(in the rows, 128 means zero)
One turn moves each row of this set onto another row. After a few examples, where does it send each row asked below?
Q_914: [146 140 102 113 138 162 160 153 131 154 130 115 124 152  93 117 113  91
 138 101 113 153 124 135 138  96 132 170 133 119 168 153 122 103 111 116
 117 120 142 153 122 132 136 107 118 136 133 117 144 122 140 150 111 141
 116 102 126 120 102 124 124]
Q_997: [133 162  98 116 134 134 152 116 100 125 137 134 151 122 123 123 104 111
 144 123 128 154 168 129 134 151 162  92 113 146 159 149 134 137 144 120
 107 146 147 175 157 118 144 129 106 144 126 136 163 110 134 109  97 144
 141 114 136 136 116 134 133]
Q_336: [156 128  80 123 176 108 158 157 126 156 116 148 145 160 126 129 127 105
  92 128 133 161 160 137 103 119 146 115 131 129 136 139 104 115 115 115
 128 113 140 136 129 114 104 148 114 145  92 103 144 135 126 149  91 143
 124 116 102 128 144 145 118]
Q_113: [125 166 130 102 120 125 109 122 101 129 119 131 133 137 106 159 145 122
 164 110 153 120 131 130 108 119 139 127  98 115 128 127  92  94  92 145
  96 147 170 157 116 120 132  99 125 133 132 134 142 131 128 109  73 150
 120 118 116 156  99 114 126]
Q_622: [161 133 156 105 162 123 139 141 145 149 128 136 144 140 136 141 128 163
 116 135 106 146 148 141 134 138 134  97  96 131 143  92 116 117  96 136
 137 120 170  93 121 131 118 112 116 123 122 101 148 155 153 151 107 157
 164  87 130 141 125 119 150]
Q_571: [156 140 118 117 153 117 136 156 161 152 160 118 131 109 114 105 100 125
 113 122 132 159 154  88 125 121 155 141 109 139 127 117 118 133 129 108
 123 141 147 174 133 100 136 113 108 112 135 114 143 125 172 154 107 145
 147 106 102 120 108 157 117]
Q_883: [160 145 112 113 136 126 140 149 122 121 144 129 123  93 129 173 102 150
 128 134 114 175 105 136 123 134 133 165 124 149 119 128 103 121 138 127
 132 111 146 141 143 101 116 121 109 114 125 132 147 173 128  99 103 143
 120 128 134 116 101 110 138]
Q_906: [139 145  99 121 165 146 103 125 139 130 148 133 106 134  94 131 137 123
 157 104 130 175 152 121 142 129 166 132 108  99 126 136 135 135 123 135
 143 126 130 178 127  95 133 133 114 160  81 119 162 120 157 140 109 144
 137 109 148 139  99 120 121]
Q_630: [156 134 118 130 138  95 147 157  92 112 115 101 169 143 112 144 140 184
 121 124 152 141 150 119 130 126 144 135 102 146 152 151 115 138 126 131
 137 143 162 134 125 103  99 136  75 142 127 128 168 141 110 131  77 109
 124 128 138 125 115 125 142]
Q_735: [151  96 109 140 135 121 143 112 109 170 133 141 153 154  73 161 116 151
 139 111 140 114 123 136 126 138 155 117  93 151 144 128 123 130  92 132
 119 133 142 141 128 104 149 147 108 132  88 119 139 156 104 142 122 122
 100 125 127 141 149 138 117]
Q_521: [147 136  92 125 119 139 150 124 122 130 113 162 134 135  96 114 136 138
 124 135 128 128 123 129 137 106 133 127 141 142 122 131 116 153 127 101
 128 112 152 141 139  78 147 131 129 138  92 111 168 152 108 125 120 166
 148 131 144 139 136 150 109]
Q_831: [137 122 102 129 129 118 125 138 132 150 125 143 132 148 100 122 129 118
 114  87 141 112 139 135 106 130 148 145 113 164 114 141 117 119 102 128
 105 125 134 157 134 114  94 194 110 138 123 107 127 133 116 123 113 110
 178 131 129 138 103 112 125]
Q_747: [145 137 140 144 152 139 123 141 141 153 120 133 139 144 125 126 107 160
 135 145 156 128 162 137 130 158 144 122 113 144 115 148 128 122  96 113
  87 159 137 153 146 121 148 175  92 121 133  97 123 161 162 143 134 166
 135 113 147 138 121 136 114]
Q_93: [134  86 110 120 119 129 159 153 116 124 119 134 161 106 118 124 151 108
 119 114  95 179 137 140 131 150 151 145 106 117 136 147 120 103  75 131
 110 119 114 117 120 146 111 147  93 147 126  96 140 147 154 123 109 144
 159 120 164 118 140 109 148]
Q_742: [132 116 125 100 135 153 130 147 133 115 141  96 168 104 144 127 149 163
 140 117 140 171  96 128 134 137 143 137 103 133 149 136 105 127  72 122
 110 124 114 163 120 121 128  90 136 129 108 123 148 123 138 142  95 136
 147  80 140 108 141 125 162]
Q_777: [163 151 122  98 115 133 115 143 123 154 148 117 143 140 118 126 140 141
 134 117 129 138 159 146 131 172 141 140 123 145 137 148 101  82 129 129
  76 143 124 166  91 126 102 127  89 115 134 134 155 180 137 152  91 160
 145  92 134 107 118 141 142]
Q_241: [174 162 104 122 139 145 143 152 117 165 110 144 124 144 129 108 138 141
 132 104 136 144 132 113 134 103 136 124 137 135 150 124 144 144 107 134
 138 124 121 183 105  83 125 140 129 170 118 118 119 138 126 109 124 128
 156 121 141 134 114 120 149]
Q_491: [154 141 123 121 115 119 136 109 128 121  98 118 140 159 127 137 134 119
 101 101 128 138 112 146 108 140 147 137 125 102 118 142  91 144  92 107
 113 137 131 182  91 100 116 165 104 108 145 123 133 153 110 117  86 143
 116 132 130 119 145 125 161]
Q_910: [169 141 115 143 161 116 137 122 141  97 132 126 109 141 104 153 118 113
 151 137 124 142 161 151 121 126 145 125 106 127 112 160 116 137  92 150
 118 150 141 102 130  85 130 140  99 142 115  91 133 171 151 104  72 160
 103 119 135 115 123 127 143]
Q_140: [142 138 156 106 139 127 129 130 118 160 142 162 101 117 107 132 112 121
 131 121 134 126 128 159  94 124 152 129 128 144 120 150 117 142 110 122
 110 164 151 180 155 145 148 125  97 145 126 145 142 137 138 154 106 102
 124 109 118 138 118 126 126]
Q_843: [143 130 139  94 110 115 133 147 119 161 141 127 152 130 101 112 134 131
 113 130 129 121 165 150 120 151 124 123 122 129 138 126  91  81 142 125
  93 146 153 152 114 141 117 134  68  97 120 128 160 163 143 165 110 134
 130 129 121 151 109 141 122]
Q_145: [148 144 136 129 149 132 143 128 130 118 137 112 142 159  99 113 162 107
 110 115 120 123 118 149 145 132 149 119  74 131 135 130 104  91  81 135
 120 138 138 185 136 111 129 149 113 129 120  84 109 126 148 161  98 117
 137 139  90 117  85 114 134]
Q_804: [114  99 130 114 140 142 142 140 137 109 133 101 176  98 131 121 131 146
 122 117 142 165  90 137 134 127 141 141  94 128 140 117  97 141  69 119
 120 113 135 152 144 126 132 105 122 122 120 118 140 106 141 146 107 110
 149  99 132 126 139 128 146]
Q_723: [144 108 117  97 119 116 120 123 123 152 119 141 164 106  97 101 134 142
 128 112 139 133 164 136 113 113 159 102 118  89 142 108 111 141  65 152
 115 137 144 101 108 134  95 121  83 140 110 124 145 146 152 140  96 124
 146 124 145 157 148 137 137]
Q_575: [137 141 163  85 133 157 149 106 155 115 146 139 129 128 125 103 121 101
 125 140 125 120 125 149 107 143 127 149 108 125 150  98 117 121  70 118
 107 126 162 130 126 113 123 120 115 120 120 105 147 139 171 116 104 125
 160 123 128 108 143 114 139]
Q_194: [155  87  99 131 124 111 144 155 132 170 127 129 144 118 110 112 134 126
 124 131 116 138 131 151 143 120 130 109 119 129 101 137  81 110  94 141
  84 134 124 151 119 132 142 127 115  98 139  84 116 182 129 145 126 156
 113 121 114 161 123 141 136]
Q_331: [151 101 103 119 126 102 109 114 120 135 151 115 151 116  97 129 143 131
 125 134 126 144 128 135 148 145 135 120  98 137 101 141  86 143 110 139
  95 141 123 159 118  86 151  97 107 110 150 101 132 175 112 144 107 155
 126 110 124 180 143 136 140]
Q_977: [127 120 110 139 148 143 137 145 131 148 131 132 134 148 130 107 112 120
 142 134 165 155 162 124 129 157 101 114 143 164 132 151 116 139 131 124
 111 136 143 171 113  97 120 124 114 124  93  95 176 133 143 131 121 140
 126 100 159 148 155 143 143]
Q_431: [123 149 125 132 153 110 135 143 123 143 132 100 118 132 103 146 115 117
 143 104 146 122 144 155 110 139 123 115  82 118 126 102  89  89 104 141
 111 147 173 151 124 131 141 119 102 104 104 130 134 128 155 130  82 138
 122  99  99 140  90 111 129]
Q_783: [160 145 146 104 149 117 141 111 145 142 118 117 151 155 145 144 128 151
 105 127 102 146 150 137 137 152 130  97 104 126 145 117 122 123  95 128
 135 125 159 112 106 105 105 118 123 116 136  98 154 155 143 123  95 169
 165  89 147 138 137 112 158]
Q_503: [137 148 157  81 126 148 133  89 149 107 164 128 136 129 110  99 134 106
 142 152 128 132 125 125 111 146 144 151  90 126 136 108 117 144  82 115
  95 130 148 143 111 102 126  97 117 123 122 110 153 148 154 115  88 135
 164 115 143 127 144 112 143]
Q_621: [145 144 143 111 118 120 154 146 117 105 133 114 154 129 109 106 137 177
 156 125 146 143 163  98 130 134 153 139  99 124 148 148 115 149 103 141
 120 141 157 154 115 124 111 128  79 129 125 124 176 144 141 120  80  97
 146 149 166 126  86 130 146]
Q_466: [134 132  86 100 120 127 122 123 105 144 157  99 131 123  96 107 136 127
 126 127 169 126 142 139 141 121 123 159 138 137 114 172  92 116  85 154
 115 127 140 141 127  98 100 123 114 144 116  70 159 148 155  96 113 113
 118 132 144 116 111 112 126]
Q_433: [181 158 144  89 149 151 104 115 136 113 159 123 145 134 133 107 120 160
 124 144 148 139 135 138 140 104 147 122 136 144 129 141 126 150 106 151
 110 128 131 170 135 101  90 126  96 134 137  99 135 155 136 153  99 103
 103 134 122 140 118 142 155]
Q_89: [149 135  79 147 127 140 132 174 118 111 113 134 153 123  96  80 134 133
 128 133 144 148 139 113 127 104 131 151 118 122 132 112 123 103 114 149
 114 130 150 152 124 104 126 133  91 146 108 103 129  92 134 138 115 144
 133 132 109 160 135 121 112]
Q_795: [144 115 111  98 110 102 111 120 118 143 130 138 148 108 105 111 146 154
 111 121 140 150 150 131 118 135 142  90 118  92 116 117 104 146  78 149
 118 135 144 114  94 104  94 109 101 150  86 122 158 131 133 145  86 131
 147 121 137 149 155 128 153]
Q_875: [151 114 120 144 132 131 149 152 140 127 112 128 150 137 102 127 137 122
 124 109 124 140  95 143 107 121 158 144 102  96 121 116  95 135  97 110
 111 133 116 169 102 108 127 164  94  99 114 141 102 159 120 152 105 123
 117 152 118 123 119 138 142]
Q_316: [153 145 116 122 156 152 149 105 125 161 121 130 158 152 114 110  92 100
 133 122 125 136 160 114 136 128 145 118 106 109 124 117 119 139 131 126
 119 114 170 152 124 106 133 121  77 126 124  84 144 144 159 143 118 156
  92 148 116 151 153 123 134]
Q_415: [132 122 111 140 142 154  95 143 122 143 137 118 136 105 105 143 110 142
 121  89 121 128 101 167 149 136 127 128 124 137 129 141 129  89 113 140
 134 129 148 159 143  88 152 150  96 143 110 127 130 127 157 141 136 134
 135 109 115 142 110 100 139]
Q_726: [135 116  92  98 144 143 149 105 114 150 161  95 155 128 127 126 128 127
 141 122 141 145 150 136 160 152 119 123 120 133 127 163  99 119  95 145
 123 122 136 126 131 100 118 114 129 120 104  68 163 177 168  99 109 123
 128 121 161 109  96 125 143]
Q_496: [163 129 110 114 137 112 138 124 128 114 146 143 151  89 144 136 128 150
 123 131 125 159 116 138  97 139 126 134 113 147 119 106  88 152 132 131
 142 110 148 144 138 103 107 119 112  99  98 137 157 170 120  98  86 113
 133 136 138 135 127 119 151]
Q_151: [169 130 127 134 149 113 152 150 132 101 139 130 104 118 115 150 131 141
 154 136 124 165 136 152 130 102 134 115 110 103 148 155 109 130  75 155
 147 154 127 113 130 100 143 117 116 139  90 122 144 152 135 106  76 145
 129  98 145 118 104 129 150]
Q_699: [149 147 130 118 134 120 112 142 114 116 144 117 130 151 119 137 165 145
 100 138 143 154 111 146 144 154 135 118  90 128 123 143  89  98  90 141
 113 136 147 165 105  71 135 145 119 162 100  85 124 119 129 170  97 151
 145 129 107 112 102 108 150]
Q_626: [169 156 128 113 140 171 124 112 129  92 132 131 133 137 140  86 152 148
 119 149 131 143 133 168 144 107 122 114 149 118 137 139 117 131 100 154
 119 118 130 143 134 108  98 145  91 133 120  81 137 161 129 131  94 109
 137 135 153 146 117 109 160]
Q_492: [130 121 115 102 101 141 145 137 108 111 103 145 155 108 126 127 170 112
 128 118 106 175 133 129 133 141 140 137 123 109 128 160 114 110  78 120
  99 126 122 120 114 138 111 134 106 157 130 105 137 139 144 111  93 153
 156 134 167 137 129  98 149]

Q_783 turns into Q_795
Q_316 turns into Q_336
Now find these:
Q_626 turns into Q_151
Q_331 turns into Q_491
Q_735 turns into Q_831
Q_977 turns into Q_521
Q_93 turns into Q_804
Q_875 turns into Q_145
Q_466 turns into Q_883

One turn moves each row of this set onto another row. After a few examples, where does it send each row asked below?
Q_562: [130  97 126 115 100 112 124 141 114 102 124 125 112 112  98 144 147 142]
Q_680: [167 112 148 136 161 100 146 162 162 127 117 132 121 112 150 137  95 142]
Q_650: [151  95 123 112 111 135 134 150  96 111 127 118 108 130  97 149 129 138]
Q_780: [122 123 139 125 112 114 152 149 114 154 157 170 110 136 135 107 137 122]
Q_294: [155  83 137 143 127  94 123 164 121 105 101 154 132 109 142  90 120 147]
Q_560: [151 114 130 111 109 114 133 169 100 108 109 117  94 119 100 141 150 146]
Q_379: [163 129 112 142 155 141 164 166 119 106  94 152 118 116 124 103 129 133]
Q_499: [152 118 119 126 155  88 154 172 138 175 127 151 140 123 133 123 143 147]
Q_410: [137  79 138 124 134 126 147 155 107 124 105 103 143 131  89 124 119 126]
Q_152: [141 127 141 138 131 121 133 139 164 125 113  92 112 100 136 100 125 144]
Q_761: [151 102 125 116 125 121 113 140 127 113 154 122 109 127 163 105 101 150]
Q_210: [150 108 122 124 169 110 160 157 150 111 140 130 107 113 175 137 131 124]
Q_279: [164 132 117 110 158 109 149 130 135 159 155 144 132 128 144 116 153 139]
Q_216: [145  98 128 125 146  96 158 156  91  93 115 118 102 159 158 106 122 131]
Q_999: [149 122 105 119 131 117 118 181 108 142 124 133  81  99 115 131 125 152]
Q_335: [171 112 122 129 158  93 182 147 144  98 115 130 138 116 148 120 112 117]
Q_390: [152 106 136 130 113  92 146 155 130 176 123 121 101 132 122  88 140 124]
Q_770: [100 106 111 144 151 119 166 141 115 128 131 123 101 122 147 137 105 121]
Q_191: [155 124 141 115 158  92 178 148 121 159 132 118 149 146 134 117 144 135]
Q_414: [126 134 126 109 132 111 133 120 115  88 132 129 106 124 116 122 161 128]
Q_214: [152 116 128 115 121 132 161 158 131 137 129 143 126 169 119  86 153 127]

Q_216 turns into Q_294
Q_499 turns into Q_279
Now find these:
Q_335 turns into Q_680
Q_999 turns into Q_414
Q_650 turns into Q_560
Q_214 turns into Q_390
Q_770 turns into Q_379

